One vector is turned by the same rotation once a tick. Each row is the vector after some number of ticks, and that number follows the row.
The counts run from 0 to 226.
[146 145 124 161 132 136 127 154 114 143 174 113 116 197 153 124 129 149
  99  90 160 121  98 139 110 149  92 134 118 146  77 150 130 112 125 125
 145 153 103 175 151 119 154 106 162 144  75 129 145 150 107 148 174 112
 178 123 176  90 110  77 144  86 102 119 127 108 147]	102
[159 115 141 162 155  89 153 100 135 110 151 128  83 161 165  89 146 155
 113  80 139 136 126 153  80 154 104  90 154 122  54 139 151 131 104 134
 200 120 122 158 181 148 138 104 147 162  88 147 148 123 126  98 146 123
 119  99 140 118 118 105 171 118 125 127 138 110 132]	207
[127 119 121 142 172 109 147 143  88 131 179 126 131 177 157 149 159 101
 117  82 182  82 104 156 128 168 122 119 144 142 105 164 143 149 158 103
 164 134 140 164 154 119 121  94 161 135  76 116 106  89 110 133 141 137
 139 126 157 125 113  85 115 102 100 122 143 137 133]	213
[155 135  99 173  82 122 175  94 115 166 130 181 155 155 127 105 168  80
 148 106 174  82 134 159 102 111 108  97 155 135 136 171 103 131 138 136
 126 140  99 132 155 155 114 129 135 140 135 143 172 128 112 125 139 140
 132 104 164 166 163  90 147 155 141 113  90 112 156]	158
[138 140  99 159 144 123 157 113 147 130 152 144 120 173 129  90 139 157
 143 113 158 109 136 141  95 142  90  85 137 145  71 160 148 135  94 114
 188 147  97 144 175 121 101 116 189 138 108 138 189 131 107  90 130 139
 133 118 183 113 154 111 145 146 117 115 130  92 163]	182
[109 121 102 105 181 147 138 131 123 165 154 133 145 165 143 173 184  77
 166  94 158  47 110 139 143 119 118 133 117 133 163 158 136 137 132 107
 103 153 167 149 146 104 122 121 145 103 130 119 128  93  91 126 124 136
 137 161 131 145 106 105  85 110  84 121 131 144 158]	216
[146 123 109 145 109 119 159 116  86 162 138 148 166 131 123 151 185  50
 147  95 180  83 119 147 129  96 140 122 152 150 166 163  85 140 144 119
 100 118 156 131 153 163 116 120 113 109 130 138 123  99 104 139 144 134
 124 131 136 195 118  97 108 129 123 104 110 125 123]	2
[166 109 137 102 186 145 131 112 130 156 123  94 142 113 136 133 147 107
 118 174  93 141 125 145 129 113 161 175  90 116 163 140 163 139 121 110
  93 133 121 115 165  44 132 172 108  91  77 112 140 123 142 136 155 166
 105 154 101 135 141 140 118 105 132 129 125 157 154]	62
[192 110 131 115 146 149 123 124 155 128 112 105 102  94 121 100 124 114
 122 206  99 168 179 134  98  89 187 177 102 119 114 118 130 126 108 126
 152 118 119  98 167 126 133 131  91 134  90 157 151 130 150 101 127 149
  84  97  73 132 130 133 120 125 128 134 161 141 158]	38
[141 128 136 133 171 112 115 140 152  96 137  91  75 140 157 123 113 188
 127  91 110 160 118 103  99 121  98 115 108 138  50 116 139 105  74 133
 164 138 148 155 176 136 144 113 147 122 103 155 162 131 104  99 147 111
 145 114 130 108  77 115 138  98  96 109 149 110 124]	97
[129 119  95 107 198 157 136 158 132 152 154 119 140 149 128 150 165  94
 151 159 151  91 151 160 132 133 159 159 111 138 151 157 152 153 135  93
 142 157 139 125 151  93 105 117 145 113 102 132 137  80 127 103 114 162
 110 143 105 119 124 116  70 125  90 143 170 151 181]	58
[149 123 126 142 135 142 161 103 103 180 154 150 142 185 148 139 184  52
 114 107 162  48 114 163 127 131 136 144 126 111 160 160 133 123 170 134
 107 135 110 164 140 125 151 108 108 144 105 121 112 120 114 159 141 141
 136 136 130 142 134  88 132 107 131 128 103 152 163]	81
[136 141 121 127 144 136 158 119 143 145 165 151 108 201 136 133 163  89
 139 106 176  50 131 133 106 124 125 112 139 134  97 151 120 107 142 124
 179 140 111 168 139 171 139  67 159 164 124 143 153 120 100 117 110 117
 139 110 143 127 113  95 125 124 108 111 137 127 162]	78
[163 109 121 140 127 115 149 151  70 156 154 118 160 116 139 160 157  59
 116 124 175 110 116 170 138 116 165 158 133 153 148 155  89 149 164 109
 119 102 159 123 148 145 122 123 100 118  83 143  89  90 127 155 151 154
 112 114 113 178 116  92  98 113 112 119 140 141 110]	4
[159 118 113  91 204 159 117 154 129 145 165  83 133 153 132 141 152 104
 120 158 121 117 131 140 139 114 169 185  95 144 156 132 149 142 128  93
 128 142 154 133 145  80 148 120 125 100  81 138 129  96 133 127 130 154
 113 158 111 113  99 125  79 101  91 149 175 146 153]	220
[149 147  98 180 123 117 132 136 137 111 127 119 113 127 132  88 112 184
 136 117 136 170 140 138  82 133 100 102 124 155  56 143 112 135  79 124
 172 155 108 121 176 135 104 140 160 131 110 151 185 144 119  88 148 134
 130 103 147 112 125 106 147 132 110 123 136  90 147]	19
[140 115  99 113 148 143 129 168 115 145 126 119 128 105 121 166 153  84
 167 143 136 112 151 133 128  73 167 153 109 144 152 134  87 137 124 116
 100 128 179 105 157 155 116 134  94 106 139 159 124  84 110 114 121 152
  99 116  75 178  87 123  68 123  89 121 167 145 145]	7
[147  99 151 130 155 129 126 148 135 135  94  87  98  83 155 132 107 149
 121 157  88 173 143 149 108 128 134 167  83 102 100 126 145 116 116 136
 118 134 111 115 183  89 126 174 104 117  84 115 136 132 127 123 184 147
 116 102  74 138 121 120 132  95 116 118 123 154 167]	173
[138 135 129 138 150 125 109 139 164 111 131 103  79 145 156 132 130 179
 154  70 115 134 121  90  98 112  85  97 108 136  65 117 129 100  70 138
 147 146 140 153 176 144 135 124 148 121 128 151 175 146  79 103 148  97
 153 126 136 123  79 114 141 104  90  99 134 108 138]	98
[159 130 155 133 145 123 135  96 179 108 122 122  76 154 143 107 129 150
 141 122 125 105 124  84  92  97 103  92 129 120  71 133 132  94  86 142
 167 120 106 152 188 153 137  93 165 129 114 139 182 147  93 103 126  99
 134 111 157 137 120 116 165 123 128  76 123 100 128]	72
[171 141 136 174  69 134 147 122 136 148 126 138 124 143 135  95 118 141
  96 143 135 144 134 142  89 119 113 128 112 122  88 153 106  95 129 146
 133 146  55 130 159 131 142 137 116 151  98 135 165 175 119 145 178 121
 157  94 156 133 143  98 186 112 148 106  94 111 160]	153
[178 145  98 144 132 154 143 116  93 169 186 129 182 189 126 115 168  87
  96 124 169 100 115 157 127 127 135 157 143 155 162 159 115 151 166  96
  99 142 117 151 119  98 159 112 128 126  75 137 125 128 136 154 145 140
 140 160 167 124 133  89 126 103 118 143 127 115 145]	108
[136 124 119  93 164 155 147 115 141 156 139 139 154 149 123 163 172  55
 167 153 164  48 125 120 148  94 147 128 126 133 168 167 125 132 135 100
 121 122 134 140 155 119 100 109 145  96 118 119 146  96  89 132 118 137
 122 151 141 172 144 121 100 131 114  86 130 143 149]	190
[185 121 156 125 163 121 123 100 165  97 133  97  93 133 146  94 115 162
 101 149 106 156 120 101  99 118 133 127 124 125  59 124 152 101  94 132
 187 104 101 137 188 120 138 103 144 123  68 132 160 156 131 112 155 116
 117 105 152 123 132 130 172 108 138  98 138 104 111]	70
[124 116 116 131 178 141 148 151  94 174 152 124 157 152 148 155 157  79
 120 128 168  84 123 188 136 161 152 159 108 120 141 171 149 148 166  99
 126 140 121 148 153  81 108 133 142 122  77  92 102  92 119 134 160 168
 124 132 130 122 143  87  93 107 105 124 134 162 171]	56
[133 116 104 113 190 149 138 159 111 160 158 111 144 157 136 150 157  83
 127 144 156  89 136 173 128 157 157 164 107 137 135 160 151 153 154  92
 148 144 129 133 147  94 107 117 145 124  81 112 109  84 128 125 136 172
 117 123 119 122 134  96  80 115  93 139 163 162 179]	57
[162 126 103 109 150 158 144 168 120 151 157 110 158 132 114 148 137  63
 115 202 173  96 139 149 135 119 182 175 116 149 141 164  98 131 164  92
 149 128 113 122 145 122 105 105 139 116  74 123 116  89 136 140 134 164
 119 119 132 135 136  99  81 114 111 112 166 141 150]	31
[156 130 151 147 132 121 150 128 135 136 156 128 112 194 153 123 137 103
  91 112 175  85 111 134 108 136 127 124 138 116  74 151 130  97 143 133
 176 129  84 176 162 151 151  72 148 160  71 122 130 136 118 149 150 106
 144  98 164 120 131  84 154  99 127 101 126 121 132]	76
[154 144  91 171  84 125 174  99 129 156 144 179 143 162 114  97 167  99
 149 121 178  90 155 149  92 109 105  86 153 139 113 168  98 130 124 129
 145 142 102 122 154 172 112 116 144 149 138 157 182 139 108 104 122 131
 132  96 158 151 144  96 149 153 139 115 115 101 169]	157
[137 111 100 137 143 113 161 121 114 157 131 155 150 119 123 147 167  58
 164 137 179  76 147 159 123 104 163 105 149 148 145 162 109 159 132 101
 149 113 159 113 158 167  89 108 133 113 132 148 132  71 114 102 107 159
  94 108 124 179 139 111  86 155 110 118 148 129 140]	163
[165 108 141  91 179 160 135 137 131 148 140 100 142 129 131 158 151  57
 109 189 140  98 127 133 147 109 190 183 111 117 158 145 138 119 159 111
 136 104 118 131 164  96 130 109 107 111  69 116  99 107 142 146 138 143
 108 124 118 142 131 115  94 102 116 107 151 158 137]	193
